Each row of this table is followed by its label. One hidden rule gives the labels. It looks at one to three of the table's principal directions, none of them among the few with the most spread.
np.array([7, -3, 27, 47, 28, 38, 28, -11, 11, -42, 37, -14, -52, 67,
          -61, -8, -24, 1, -2, -4, -27, 61, -23, 44, 26, -1, 12, -41,
          29, 28, -10, -23]) LH
np.array([-40, -21, -16, -3, -18, -6, -5, 0, -87, -1, 16, 58, 37, -11,
          24, 16, -56, -30, -33, -16, 51, 13, 47, 29, -59, 29, 20, -3,
          17, 12, 71, -29]) LH
np.array([0, 51, 13, -57, -90, -63, 16, -48, 22, 46, -7, -90, 47, -42,
          -14, -8, -5, 39, 19, -12, -66, -57, -42, 4, 41, -10, 21, -53,
          -41, 15, -4, 53]) BH
np.array([7, 35, 57, 11, -73, -11, -32, -5, -8, 7, -11, -75, -4, -26,
          20, -7, 10, 20, 17, 7, -12, -54, -83, -4, -1, 13, 4, -25,
          -14, 34, -19, 12]) NS
np.array([32, 12, -1, -33, -1, 16, -6, -30, -3, -13, -70, 42, -7, -7,
          -20, 26, -12, -2, 14, -56, 38, -4, 2, -71, 13, -18, -20, 6,
          29, 0, 39, 5]) BH
np.array([-10, -77, -56, 21, 29, -23, 27, 46, 22, -28, 44, 21, 6, 3,
          11, -3, 13, -6, -37, 30, 12, 32, 60, 4, -20, -5, -3, 38,
          1, -50, 13, -9]) NS
np.array([-41, -1, -2, -39, 8, 0, 56, 15, -4, 7, 26, -1, 25, 15,
          5, -22, -37, 26, 7, -12, -17, 27, 17, 61, 42, -9, 25, -11,
          -21, -12, 10, 13]) NS
np.array([-5, -54, -66, -10, 81, 13, 1, 67, 58, -10, -11, 87, -7, 3,
          36, -2, 49, -6, -10, 34, 54, -7, 78, -20, -22, -30, -40, 91,
          -10, -75, -24, 4]) NS
np.array([14, 6, -5, -20, 21, 22, -17, 35, 50, 3, 27, 33, -28, 41,
          -35, -13, 7, 6, 25, 14, 18, -19, 15, 11, 17, -14, -31, 17,
          -7, -46, -51, -17]) BH
np.array([39, -33, -29, -80, -62, -77, -76, 14, 32, 24, -21, -27, 19, -15,
          81, 31, 3, -44, 22, 20, -22, -21, 6, -73, -4, -5, -60, 84,
          -75, -75, -19, 6]) NS
np.array([5, 1, 8, -4, -1, -19, 9, 4, -21, -7, -2, -32, 7, -36,
          24, 3, 5, -8, 1, -1, -31, 30, -15, -32, 14, 9, 1, 21,
          -24, -12, -15, -18]) NS
np.array([15, -49, 2, 51, 8, 13, -39, -1, 36, -50, 44, -20, -27, 27,
          5, 31, 2, -52, -27, 33, -39, 22, -7, -8, -33, -14, -22, 10,
          -13, 15, -43, -17]) BH
np.array([16, -21, -6, -19, -31, -44, 10, -16, -51, 10, -30, -18, 15, -42,
          13, -3, 1, 4, 6, -29, 5, 17, 10, -62, 4, 34, -5, 34,
          17, -23, 52, -1]) BH
np.array([-17, -12, -36, 17, 17, 6, -19, -6, 8, 40, 15, 42, 21, 13,
          4, 9, 19, -18, -19, 15, 34, -28, 50, 30, -43, 4, 20, -6,
          19, 6, 14, 12]) NS
np.array([12, -2, -43, -45, -6, -25, -27, 4, 11, 16, -22, 57, -9, -10,
          5, 4, 9, -12, 8, 4, 26, -38, 50, -30, -19, -4, -42, 36,
          -9, -51, 12, -2]) BH
np.array([26, 49, 55, 48, -21, 20, 41, -15, 40, -29, 5, -64, -20, -20,
          -75, -24, 10, 67, -7, -1, -10, -38, -85, 4, 36, -29, 35, -79,
          29, 53, -22, 23]) LH
np.array([-24, -1, -41, -31, 51, -3, 37, 39, 67, -11, 13, 16, 9, 11,
          -1, -4, 26, 13, 2, 27, -32, 16, 34, 31, 23, -37, -17, 30,
          -54, -46, -64, 5]) BH
np.array([-32, 45, 17, 21, 2, 13, 101, -40, -35, -31, 13,
          -25, 21, -26, -100, 0, -16, 42, -15, -56, -27, 50,
          -11, 31, 29, 5, 59, -64, 30, 44, 5, -23]) LH
np.array([-15, 41, 21, -64, -24, -22, 32, 12, 20, 18, 10, -58, 22, -12,
          -4, -26, -6, 37, 42, -5, -65, -3, -33, 20, 70, -9, -5, -4,
          -60, -25, -54, 12]) NS
np.array([-48, 47, -9, -33, 17, 9, 58, 22, -15, 30, -7, 15, 50, -22,
          -39, -16, 24, 48, 21, -32, 19, -2, 21, 35, 21, 12, 27, 1,
          -4, -15, -28, -9]) FP
np.array([-17, 14, -4, 5, 61, 54, 38, 18, 38, -48, 29, 42, -34, 64,
          -60, 9, -20, -3, 2, -9, -11, 58, 14, 53, 26, -29, -2, -16,
          -6, -5, -50, -40]) NS
np.array([-5, 22, -6, -11, 16, 16, -37, 5, 26, 10, -9, 42, -22, -25,
          40, 0, 13, -18, 0, 30, 4, -64, 12, -1, -22, -28, -23, 9,
          -29, -5, -30, 11]) BH
np.array([-21, 54, -5, -32, 9, -9, 68, -11, 34, 26, 45, -11, 7, 34,
          -88, -27, -15, 44, 17, -4, -38, 16, 14, 86, 51, -9, 32, -38,
          -16, -16, -41, -4]) LH
np.array([7, 15, -8, -15, 11, 46, -9, 11, 55, -26, 4, 58, -48, 48,
          -70, 0, 1, 11, 22, -16, 29, -37, 18, 8, 12, -28, -38, -19,
          19, -21, -28, -12]) FP
np.array([24, -37, -15, -41, 33, -14, -30, 36, 42, -30, -36, -7, 14, -20,
          65, 21, 25, -27, 13, 22, -35, 22, -1, -76, 8, -30, -69, 97,
          -66, -47, -62, 8]) LH
np.array([-26, 35, 40, 6, -72, -44, 48, -46, -18, 21, 37,
          -124, 37, -17, -15, -14, -22, 32, -3, -5, -89, 11,
          -63, 62, 37, 16, 64, -77, -24, 56, 1, 27]) NS
np.array([31, 53, -6, -59, -16, -6, -55, -12, 69, 61, -39, 9, 20, -15,
          -2, 11, 37, 5, 35, 7, 10, -93, -7, -38, 9, -33, -28, 13,
          -33, -21, -56, 37]) LH
np.array([-20, 10, 26, -11, -23, -28, 28, -4, -42, -10, 52, -59, -1, -5,
          9, -15, -44, -7, 4, 5, -77, 55, -24, 38, 33, 21, 17, -18,
          -41, 0, -14, -29]) LH
np.array([13, 16, 40, 35, -11, 1, -8, -3, 2, 20, 5, -59, -13, -12,
          24, -18, 21, 13, 6, 21, -16, -14, -54, 6, 13, 10, 26, -14,
          3, 27, -16, 16]) NS
np.array([41, -7, 34, 51, 1, 3, -3, -25, -11, -15, -12, -46, -34, 1,
          3, 0, 2, -5, -6, -1, -14, 33, -50, -34, 14, 9, 18, -16,
          31, 33, 21, 0]) NS
np.array([27, -25, -3, 47, 25, -28, 60, 18, -12, 6, -27, -31, -1, -36,
          9, -29, 41, 50, -19, 3, 42, 36, -13, -34, 19, 17, 45, 27,
          50, -15, 51, 15]) NS
np.array([7, 46, 31, 27, 11, 24, 30, -45, -20, -5, -5, -15, -22, -19,
          -66, -6, 10, 15, 9, -31, -23, 10, -21, -8, 18, 11, 20, -32,
          32, 34, -16, -14]) BH
np.array([27, -10, 1, 1, 3, -5, 3, 35, 15, -15, -38, -12, 3, -20,
          -5, -22, 32, 44, 10, 4, 25, -23, -27, -55, 17, -5, -29, 9,
          17, -14, 8, 21]) LH
np.array([29, -33, 10, -24, -31, -19, -42, 36, 14, 36, 31, -20, -2, 39,
          33, -18, -15, -2, 24, 18, 25, -11, -8, -3, 20, 14, -10, 30,
          -5, -46, 6, 3]) FP
np.array([-11, 4, -13, -3, 38, 16, 42, 19, 5, -10, -9, 25, 27, 23,
          -38, 11, 1, 17, -4, -23, 33, 50, 16, 19, 8, -5, 20, 17,
          11, -10, -10, -19]) NS
np.array([25, 2, 7, 13, 46, 14, 11, 32, 5, -29, -12, 14, -51, 6,
          7, -14, 8, 3, 7, 12, 6, 39, -14, -24, 26, -5, -16, 26,
          1, -28, -15, -30]) NS
np.array([31, -35, 47, 64, -75, -12, 11, -43, -40, -34, 29, -73, 1, 8,
          -31, 6, -60, 11, -39, -27, 7, 21, -62, -10, 2, 14, 56, -84,
          66, 70, 94, 11]) BH
np.array([-17, -21, -44, -16, 8, 19, -38, 31, 43, -42, 26, 76, -23, 31,
          2, 32, -16, -41, -18, 21, 16, -27, 47, 16, -39, -38, -45, 0,
          -30, -28, -25, -27]) NS
np.array([-6, -2, 6, -38, -30, -46, 1, -27, -60, 45, 13, -53, 50, 5,
          18, 0, -31, -18, 18, -18, -54, 57, -1, 6, 24, 44, 17, 5,
          -23, -1, 20, -5]) LH
np.array([20, -59, -37, -36, 4, -23, -8, 21, 59, 3, 48, -4, 17, 26,
          -7, -2, -6, -9, 3, 19, -28, 4, 41, -20, 24, -23, -30, 32,
          -25, -58, -21, 17]) BH
np.array([-6, 76, 12, -13, -30, 24, 28, -52, 52, 8, -19, -1, -8, 6,
          -82, 14, 0, 35, 10, -38, -1, -55, -23, 32, 23, -38, 31, -82,
          12, 41, -14, 23]) FP
np.array([9, -19, 14, 10, -27, 1, -8, -20, -22, 14, 6, -21, 25, 2,
          -11, 2, -12, 2, -1, -23, 12, -4, -6, -16, -1, 16, 17, -18,
          33, 23, 36, 14]) BH
np.array([-27, -13, -22, 13, 51, 41, -5, 27, 10, -26, 51, 80, -38, 35,
          -4, -6, -27, -27, -19, 30, 10, 1, 51, 54, -23, -18, -16, -9,
          -4, -13, -14, -29]) LH
np.array([9, -10, -24, 25, 30, 31, -19, -16, 7, 41, -25, 90, -26, 30,
          -20, -18, 16, 12, -6, 3, 93, -61, 53, 17, -41, 4, 2, -6,
          78, 9, 65, 35]) LH
np.array([-8, 22, -40, -43, 72, 25, -26, 68, 63, 11, -30, 84, 0, 4,
          18, -8, 51, 8, 22, 41, 39, -49, 41, -1, -13, -35, -60, 65,
          -44, -60, -79, 0]) LH
np.array([-38, 66, 41, -65, -38, -20, 67, -46, -73, 38, -38, -78, 93, -51,
          -14, -5, -27, 42, 35, -76, -62, 37, -45, 2, 67, 24, 46, -39,
          -23, 44, 10, 21]) BH
np.array([19, 20, -14, 4, 54, 9, -1, 13, 34, -6, -60, 12, 7, -8,
          6, 24, 52, -2, 4, 5, 11, 24, -10, -38, -5, -18, -14, 48,
          -16, -7, -49, -4]) NS
np.array([-25, 14, -7, -24, 33, 24, 55, 7, -21, -7, -2, 5, 56, -14,
          -35, 18, -6, 10, 4, -56, -4, 60, 14, -13, 39, -4, 32, -7,
          -1, -1, -14, -25]) NS
np.array([-7, -4, -13, -58, -20, -32, 5, 6, -21, 56, -15, -1, 74, -46,
          12, -17, 12, 27, 20, -17, 19, -37, 30, -29, 6, 17, -5, 44,
          -7, -33, 10, 31]) LH
np.array([-31, -67, -31, 63, 37, 55, -30, 24, -27, -51, 41, 98, -34, 38,
          9, 22, -21, -54, -47, 10, 62, 9, 65, 27, -78, 5, -10, -5,
          47, 15, 42, -38]) NS
np.array([-1, -59, -37, 58, 79, 43, 50, 29, 14, 1, 40, 92, -21, 48,
          -47, -33, -3, 28, -38, 9, 100, 14, 79, 46, -16, -5, 39, -1,
          94, -17, 68, 8]) BH
np.array([25, -3, 10, -7, -42, -51, -44, -26, -24, 47, 0, -49, 22, -10,
          28, 5, 6, -23, 9, 17, -23, -2, -14, -19, -18, 37, -2, 32,
          -15, -4, -1, 5]) LH
np.array([-6, 2, 32, 30, 4, 28, 47, -6, -45, -14, 8, -23, 16, -11,
          -46, -14, -10, 32, -1, -44, 12, 33, -21, -8, 27, 20, 38, -35,
          52, 32, 28, -10]) BH
np.array([-59, -8, -62, -43, 94, 22, 83, 64, 71, 21, 42, 72, 42, 41,
          -20, -34, 5, 47, -5, 24, 20, 12, 85, 104, 33, -46, 20, 17,
          -28, -54, -36, 26]) LH
np.array([-25, 55, 17, -77, -50, -29, -31, 13, 22, 57, 2, -53, 35, -39,
          60, -11, 14, 6, 45, 18, -57, -66, -32, 13, 33, -9, -13, 6,
          -92, -23, -73, 22]) FP
np.array([63, 8, 46, 28, -66, -10, -55, -60, 16, 11, -46, -68, 3, -15,
          1, 24, 4, -2, -3, -12, 5, -50, -78, -67, -9, -8, 8, -36,
          30, 63, 29, 47]) LH
np.array([-11, 2, -20, -5, 78, 60, -17, 23, 9, -16, -9, 90, -39, 31,
          1, 8, 12, -33, 13, -2, 21, 17, 46, -2, -7, -11, -36, 30,
          2, -22, -33, -33]) BH
np.array([27, -51, 11, 59, 12, 32, -60, 10, -42, -39, -18, 29, -42, 36,
          25, 22, -5, -47, -12, -2, 46, 34, -10, -44, -46, 28, -28, 16,
          50, 21, 42, -34]) NS
np.array([-13, 7, 28, 62, -2, 6, 37, -23, -31, -16, -20, -51, -13, 3,
          -8, -4, 17, 19, -10, -13, -9, 41, -44, 25, -3, 27, 40, -28,
          36, 57, 24, 3]) FP
np.array([31, -56, -23, -19, -4, -2, -64, 59, 65, -17, 1, 24, 20, 4,
          44, 17, 11, -14, -10, 38, 43, -52, 8, -52, -27, -41, -54, 51,
          -27, -43, -26, 19]) LH
np.array([-52, 58, -2, -75, 18, 14, 47, 11, 24, 6, -12, -9, 38, -25,
          0, 0, 7, 21, 35, -26, -60, 3, 0, 25, 57, -30, -5, -2,
          -73, -15, -76, 5]) NS
np.array([-4, 15, -17, -3, 11, 43, -38, -6, 61, -20, -22, 51, -20, 7,
          -13, 25, 24, -15, 0, 3, 13, -70, 13, -12, -27, -46, -38, -21,
          -6, 17, -34, 18]) BH
np.array([-14, 9, -45, -6, 61, 34, 15, 11, 22, 6, -19, 95, -15, -2,
          -11, 0, 19, 0, -9, -4, 49, -23, 62, 3, -12, -26, -3, 3,
          19, -19, 10, 0]) NS
np.array([3, -24, 4, -6, -13, 23, -10, -16, 25, -16, 28, 12, -22, 42,
          -34, 1, -26, -8, 8, -14, -9, -12, 15, 12, 10, -12, -19, -20,
          16, 2, 5, 10]) BH
np.array([-3, -32, -3, 77, 44, 51, -20, -7, -56, -52, 7, 79, -54, 56,
          -7, 28, -40, -55, -42, -3, 56, 63, 25, 27, -64, 19, 9, -20,
          62, 42, 61, -56]) NS
np.array([-12, 18, -3, -31, 7, -5, 1, 9, 38, -18, -11, -13, 6, -6,
          13, 7, 9, 0, 11, 17, -48, -6, -12, 7, 11, -28, -31, 16,
          -58, -7, -59, 9]) LH
np.array([-5, -3, -32, 31, 37, 28, -5, -6, -9, -12, -13, 67, -16, 1,
          -24, 24, 23, -24, -20, -11, 43, 4, 44, -13, -42, 4, 1, 2,
          36, 4, 12, -29]) FP
np.array([4, 3, -10, -50, -36, -31, -53, -7, -21, 40, -39, -1, 32, -14,
          67, 17, -6, -27, 17, -3, 3, -25, 0, -31, -13, 10, -21, 22,
          -32, -9, 20, 16]) NS
np.array([-26, 105, 3, -36, 17, 39, 18, -5, 60, -8, -35, 43, -34, -37,
          -47, -10, 35, 38, 26, 0, -16, -92, -10, 21, 17, -53, -27, -40,
          -37, 5, -82, 9]) LH
np.array([-16, 5, 10, -28, 4, 6, -19, 12, 2, -21, 15, 2, -9, 12,
          29, 2, -27, -23, 11, 18, -47, 8, -6, 21, 5, -12, -34, 10,
          -52, -5, -40, -11]) LH
np.array([-6, 39, 21, -40, -79, -49, 0, -67, -19, 13, -25, -95, 52, -24,
          -9, 39, -12, -13, 16, -40, -87, 21, -48, -15, 18, 13, 12, -27,
          -46, 39, -17, 9]) NS
np.array([-18, -13, -13, 3, 3, -3, 5, 0, 5, -22, 49, 4, 11, 33,
          -6, 25, -41, -32, -26, 11, -25, 44, 15, 47, -12, -12, 16, -19,
          -27, 6, -12, -28]) BH
np.array([-4, -5, -18, -19, -62, -65, 9, -9, -5, 75, 22, -45, 48, -4,
          -5, -25, 11, 34, 4, 8, 12, -35, 14, 31, 2, 33, 38, -11,
          10, -18, 40, 36]) NS
Which label does each new row get?
np.array([12, -38, -28, 16, 87, 18, 18, 41, 19, -66, 0, 50, -48, 33,
          8, 4, -3, -24, -15, 27, -10, 80, 28, -10, 3, -22, -41, 48,
          -14, -36, -21, -37]) >> LH
np.array([-37, 53, 36, 10, 41, 54, 61, -19, -23, -9, 4, -2, -13, 1,
          -34, -18, -15, 24, 13, -32, -32, 32, -20, 49, 45, -4, 37, -50,
          9, 44, -18, -7]) >> BH
np.array([-11, -19, 1, -38, -20, -33, -4, 14, -18, 12, 0, -34, 31, -6,
          65, 3, -21, -13, 8, 5, -27, 29, -7, 2, 15, 8, 0, 33,
          -46, -20, 3, 5]) >> NS
np.array([6, -1, 2, 15, -34, 25, -42, -26, 13, -13, -9, 22, -2, 9,
          -16, 39, -8, -25, -14, -21, 35, -44, -3, -15, -39, -15, -1, -33,
          23, 35, 15, 1]) >> FP
np.array([-4, -91, -46, 3, 13, -30, 28, 25, -47, -34, 7, 25, 58, -14,
          14, 13, -25, -9, -42, -13, 31, 63, 56, -40, -27, 14, -2, 40,
          25, -23, 74, -6]) >> LH
np.array([19, 28, 42, 29, -19, 13, -10, -22, -9, -11, -18, -30, -31, -34,
          -3, -9, 12, 11, 5, -1, -8, -34, -49, -28, 1, 1, 0, -20,
          14, 33, -7, 6]) >> BH
np.array([8, -24, -28, 14, -22, -5, -48, -3, 35, 14, 14, 28, -16, 19,
          9, 19, 15, -27, -15, 20, 32, -49, 29, 2, -44, -7, -9, -1,
          10, -9, 10, 7]) >> FP
np.array([0, -47, -26, 14, -18, -18, -26, 10, -11, -3, 22, 8, 6, -14,
          16, -2, 8, -16, -18, 17, 6, -24, 30, -24, -33, 13, -19, 3,
          12, -11, 28, 4]) >> BH
np.array([-36, -31, 4, -12, -13, -17, 37, -12, -91, -8, 61, -1, 23, 6,
          24, 6, -90, -36, -23, -27, -25, 92, 31, 44, 9, 31, 48, -12,
          -6, 1, 59, -44]) >> NS
np.array([7, -28, 38, -37, -93, -66, 2, -13, -46, 27, 16,
          -120, 57, -7, 47, -2, -44, 6, 18, -25, -50, 41,
          -55, -11, 45, 36, 28, 0, -27, 3, 38, 19]) >> FP
np.array([23, -17, 33, 11, -37, -13, -79, 6, -43, 41, 1, -26, 1, -5,
          92, 0, -16, -37, 4, 26, 22, -22, -34, -20, -25, 31, 5, 17,
          -3, 11, 28, 3]) >> NS
np.array([15, -10, 5, -33, -49, -39, -4, -17, -47, 55, -53, -32, 63, -54,
          22, -10, 20, 29, 21, -41, 33, -31, -3, -69, 6, 36, 7, 31,
          30, -7, 58, 40]) >> BH
np.array([27, 49, 29, -35, -33, -20, -17, -40, 6, 47, -50, -37, -2, -41,
          9, -6, 26, 15, 38, -16, -16, -47, -35, -43, 24, 5, -6, 19,
          -12, 0, -17, 29]) >> BH
np.array([30, -69, -8, 45, 40, -2, -45, 48, -63, 13, -14, 29, 13, 10,
          74, 6, 8, -36, -20, 20, 83, 57, 15, -48, -46, 46, 4, 75,
          42, -20, 54, -30]) >> BH
np.array([-22, -42, -11, 54, 47, 47, 34, -30, -47, -30, 55, 67, -28, 47,
          -47, 3, -55, -32, -39, -24, 19, 64, 63, 49, -22, 14, 36, -37,
          69, 32, 66, -30]) >> BH
np.array([-20, -43, 10, -7, 28, 48, -82, 77, -2, -23, 32, 44, -20, 35,
          87, -2, -14, -51, 14, 44, 11, -14, 7, 8, -26, -2, -64, 46,
          -42, -25, -48, -25]) >> BH
np.array([-14, 16, 12, -25, 9, -1, 30, 35, 9, -32, 14, -27, -4, 31,
          -22, -11, -12, 18, 24, 1, -42, 52, -25, 30, 42, -1, -19, 7,
          -41, -23, -52, -30]) >> NS
np.array([13, -74, -28, 94, 49, 9, 54, 3, -71, -54, 2, 32, -20, 2,
          -26, 6, -4, -8, -58, -26, 57, 104, 35, -36, -26, 36, 42, -8,
          101, 15, 109, -41]) >> FP
np.array([3, -46, -17, 39, 39, 41, 16, 16, -38, -29, 1, 82, -18, 32,
          -41, -8, -20, 6, -22, -25, 87, 23, 47, -6, -26, 15, 1, -5,
          86, 2, 77, -19]) >> LH
np.array([-22, 52, 17, 48, 32, 45, 45, -21, -23, -54, -8, 45, -38, -9,
          -48, 1, -31, 14, -36, -7, 14, 7, -17, 46, -18, -23, 29, -75,
          28, 62, 18, -24]) >> LH
np.array([-41, 27, 13, -55, 15, 31, -28, 11, 33, -26, 8,
          9, -24, 17, 40, 13, -10, -38, 36, 14, -79, -7,
          -3, 35, 14, -29, -60, 28, -93, -12, -102, -12]) >> BH
np.array([25, -76, -32, 26, 13, -31, 7, 20, -32, -51, -1, 14, -14, 2,
          25, 23, -15, -33, -36, -1, 23, 83, 27, -52, -23, 15, -9, 50,
          19, -34, 55, -39]) >> NS
np.array([-8, -35, -12, -4, 21, 9, -71, 60, -3, -11, 11, 42, -19, 26,
          97, 18, -8, -61, -4, 47, 24, 10, 14, 6, -43, 1, -39, 62,
          -46, -36, -26, -35]) >> NS
np.array([-8, -51, -22, 21, 37, 17, 16, 28, -13, -45, 18, 47, -15, 24,
          2, 6, -20, -17, -24, 0, 28, 50, 38, 4, -17, -1, -7, 23,
          19, -18, 26, -28]) >> BH
np.array([-14, 45, 18, -36, -64, -21, -10, -10, 18, 51, 12, -45, 30, -17,
          4, -14, -2, 28, 19, 3, -14, -74, -31, 32, 19, -6, 21, -44,
          -28, 11, -14, 34]) >> FP
np.array([5, -5, 42, -4, -28, 4, 13, -1, -1, -1, 40, -32, -36, 16,
          5, -41, -44, 23, 14, 6, -18, -14, -29, 33, 43, -3, 10, -29,
          5, 1, 20, 18]) >> BH
np.array([27, -4, 6, -4, 1, 5, -58, -22, 8, -13, -4, 2, -5, 17,
          8, 38, -13, -55, 0, 8, -30, 14, -8, -32, -21, -8, -33, 16,
          -25, 11, -33, -16]) >> LH
np.array([48, -41, 16, 119, -5, 33, 5, -32, 28, -47, -12, -18, -59, 13,
          -60, 2, 35, 23, -40, -7, 48, -20, -34, -40, -26, -5, 24, -57,
          110, 63, 62, 26]) >> NS
np.array([27, -12, 4, 70, -8, 24, -55, -29, 15, -20, -10, 29, -61, 39,
          2, 28, 0, -38, -32, 21, 42, -25, -12, 8, -62, -6, 2, -31,
          45, 47, 35, -2]) >> NS
np.array([26, -42, -18, 84, -3, 6, -43, -30, 1, -10, -12, 17, -46, 25,
          13, 30, 24, -41, -39, 14, 43, -3, 8, -15, -65, 14, 15, -17,
          61, 38, 59, 0]) >> FP
np.array([12, 43, 47, 35, -7, 26, -2, -9, 48, -26, 1, -59, -63, 7,
          -17, -17, 26, 22, 18, 21, -56, -27, -76, 14, 33, -20, -8, -49,
          -14, 37, -58, 12]) >> NS
np.array([46, -45, -45, 13, 9, -11, -80, 25, 8, 27, -1, 101, -52, 44,
          17, -4, 3, -32, -12, 42, 105, -48, 63, -18, -66, 15, -40, 43,
          47, -54, 58, -13]) >> NS
np.array([-28, 19, 0, -40, -7, -24, 19, 65, 33, 27, 26, -25, 35, -42,
          51, -33, 18, 40, 9, 42, -1, -47, -10, 33, 22, -20, 8, 29,
          -66, -47, -56, 16]) >> NS
np.array([5, 2, -12, -21, -3, 11, 29, -51, -20, 18, 4, 40, -1, 11,
          -73, 6, -23, 0, 10, -64, 20, 12, 51, -13, 18, 11, 17, -14,
          54, -8, 46, -7]) >> BH
